rotation ticks, each row followed by its count of ticks
The counts run from 0 to 200.
[ -8   5  19 -22  -3  -4 -44  66  11 -19   3   5   2  13  16 -37  -3   7
 -17   3 -34  25 -16  -7  19 -23 -19 -37  12 -19 -14 -21   5 -25 -10 -28
  -5   8 -49]
50
[ 23   2 -18   2 -20  -8   7 -49  21  14   7 -18   0 -31  -3  40  -6 -11
  16 -24  26 -57   2  28   8  14  -9   9  -7   3  50 -52  29  -8 -11  25
 -18   6  49]
9
[-24 -42   3   0 -21   8   0 -55 -28   4 -15  18 -22  23  -9 -10 -32  -6
   7  19 -14  52  -5  -6 -25  15  31  10 -27  35 -31  26 -43  41  38   0
   5  -7  -9]
141
[-13 -26 -45 -24 -40  42 -11   3  -5 -33 -36  -4 -11  -5  15 -33  33  39
  33  -8  16   1  12  15  13  -7 -12 -33 -12  16  38 -31 -20  -8 -25   6
 -16 -15  -1]
20
[-15 -26 -24 -27 -22  39 -15   7 -15 -27 -22  -7 -14  31  -2 -55  36  50
  33   1  -7  45   1  23  -1  17  -3 -15 -17  23 -13 -11 -26  -3  -1  11
   5  -5 -18]
137
[  4 -32 -51  -1  -1  21  39   2   7 -13   4  37  31  22   0 -11   5  39
  24  -6  32 -20   5 -44 -29  24  -3  12  31  32  27  21   2  -3 -34 -13
   6 -11  15]
83
[-17  -1  53 -40  -5  -8  -5  56 -17   7  -1  -4   1  26  23 -29 -11   3
 -27  -4 -39  46  -1  -7  29 -18 -24 -25   2  -7 -30 -25 -24   9 -14 -31
   9 -15 -39]
155
[ -1  35  28  10  66 -19  15  16 -16  11  24  -5 -15  -6  -3  27   1 -49
 -21  11  -3  12   5   7  11   3  -6  13 -22 -20 -27  39   1  48  20  34
   1 -24  -4]
98
[ 20   9 -56 -18  22  28   3  22 -35 -35 -23 -23  14 -12  12 -36  57  47
   0 -14  17 -21   9   8   0  -4  -5 -22  17 -20   7  24  -7 -12 -18   0
  20   9  13]
187
[-12   9 -15  23 -40 -17 -14  24  63   6  -6  35  -9  22  -7   0  25 -18
  34  27  17 -45   8  -9 -10  18  20  19  18 -12  50 -11  24   1  10   5
 -34 -32  17]
108
[ -5 -24  42 -28  -7   9  -1  67  18 -12  -9 -16   0  -1  -7 -10   6   5
   0 -41 -22  48   4  -3  20  -3 -35 -25 -13   8 -36 -43 -19  14 -31   6
  15  14   4]
38
[  4  39  -3  -2  30 -33   0 -64 -34   5   7 -18  10 -28  19  28 -34  -4
 -31  23   2 -28   1  15 -11 -22  26  -1  -3 -13  -6  39   3  -5  32  -7
  18  25  18]
178
[  9  23 -33  19  -3 -20 -31  62  47 -21  -6  -6  -5  16 -24 -22  67  -6
  35  -1  -1 -30   0  24  -1  31   9 -12  17 -49  23   6   5 -12   7  10
 -12 -11  24]
107
[ -2   4 -11  -4  51  47  13   0 -68  -6  46   4   8 -13  24 -20 -35  30
 -25  -3   9  28  -1 -22  -2  -6 -10 -10 -10   8 -12  26  21   5   0  -5
  11   3 -48]
80
[  9  54  -7 -20  -3  22 -42  30  22 -14   4 -14 -25  13   1 -54  44  22
  28  26 -29  -8   2  10   7  15  10  15   2 -35   4 -26  15  -6  27  22
   3 -17 -35]
112
[ -9  -7   0 -11  11 -29  46  31  35  18   1  28  18   6  11  37  -3 -15
   7  16  10 -37   7 -30  15   8  -9  30  11  10  20  11   6  23 -32  15
 -23 -35  34]
96
[-19 -24  35  27 -11 -31  12 -24   4  12 -19   2 -13   1 -28  40 -37 -35
  14   7   0  24   4  -3 -12  -2  11  10 -20  17 -45  14 -38  40   6  11
   2  10  31]
35
[-10 -59 -25 -11 -52  47   4  11  25 -24  -5  11   0  18  -6 -19  11  36
  19 -24   2  33   1 -14   4  21 -10 -20   5  34  13 -46  -5  -9 -21  -5
 -11   5  -6]
138
[-30  -6  32  12 -13 -51  -9  -5   6  24   7  41  12  37   5  26 -50 -44
 -22  33  -9   2  -1 -24   1 -34   1  -9   3  -8  14  13 -11  14  10 -41
 -33 -20 -31]
159
[-13 -30  -3  15   0  30 -12 -50 -50  -7  14  -7 -26  -8  -6  22 -55 -25
  -7 -15  13  49  -6  12  -3  -2   1 -11 -54  26   2  -6  -4  14  10  14
 -17   6 -29]
135
[-20  17  24  10 -21 -32 -30 -27   2  19   6  40 -11   8  15   5 -53 -35
 -17  46 -29   1 -13 -35   0 -29  21   8  -1   1  -7  -4   2  -9  31 -46
 -21  16 -45]
54
[  4  30  12 -34  18  11   2 -47 -23  16  14  -2   4 -37  43  11 -51  14
 -44  22 -12  -1  -3  -4  26 -46   6   5  -2  10   8   0   6 -13   3 -20
   9  22 -43]
67
[ -4 -35 -21  11  -5  48  -3   3   8 -34  -8 -25  -3 -12 -34 -25  12  27
  31 -61   5  38  -2  17 -13  27 -38 -29 -29   8 -20 -40  -1  -3 -12  13
  10  14  12]
26
[ 14 -17   0  25 -32 -35 -28  29  35  -2 -26   7  16  28 -44  -1  19 -30
   0  -8   1 -22  -7   0 -22  14  18 -35  16 -25  10   2  -5 -43  -1 -49
 -11  34  30]
52
[ -5  17 -43  25  49  17  12 -32 -67 -21  30  16   2  -4   1  -9  -8  10
  -4  26  12   6   4  -1 -24 -12  18  -2 -18  -4  -5  64 -14  34  36  15
   7   2 -18]
191
[ -6  41  19 -11  39  22 -27  61  -9   9  46   8 -22  13  11 -22 -11 -17
   1   5 -22   4   2  -1  23  -3 -17   6 -17 -39   0 -24  28  26  16  14
 -27 -32 -53]
105
[-31 -42 -27   9 -34  24   3 -57 -16   2 -11  29 -18   8   3  39 -51 -19
   5  -1  19  11  -2  -6   4 -14  -2  -6 -37  40  36 -15  -8  23  -1   2
 -37  -2 -16]
134
[ 22  48  15 -29  -2  33 -27   8  21  -1  24 -44 -33 -43   3  -9  12  15
   9 -10 -21   1   3  41  10  14 -12   2 -21 -21   0 -70  19 -21  20  38
  13   5 -20]
118
[ 20  21  -7 -38   8  37 -16  -9 -15 -19   5 -48   0 -41  25  -7  25  20
   7 -30  -1  -7  10  51  27  -6 -38 -19 -25  -5  21 -61  12 -10  -7  33
   3   0 -11]
13
[-14 -19 -16 -17  -1  53 -13   5 -17 -31  20 -10 -18  -6   2 -37  -6  37
  24 -26 -11  54   5   7  11   4 -32 -13 -31  18 -15 -42 -17  21 -18  13
   2 -15 -41]
25
[  0  44 -10 -55 -23  16 -18  -1  19   1  -9 -26  -2 -13  33 -38  56  48
  23  20 -19 -28  11  36   2  10  -3   3  10  -7  19 -50  15 -12  11  10
  18 -29  -6]
7
[-14 -17 -30  -3 -26  14  10 -59   8   2 -20  12  -6 -19  20  33 -15  -6
   3  22  21 -34  17  -1  14 -13  -1  13 -13  14  53 -22 -14  23 -16  19
 -40 -19  11]
16
[ -1 -34 -18  32   9  15  46 -26 -10   7  36  38  15  -9 -11  33 -41  25
  21  -1  34 -15   5 -49 -21  13  -5  36   8  39  11  23  19  16 -28 -16
   8   2  -2]
84
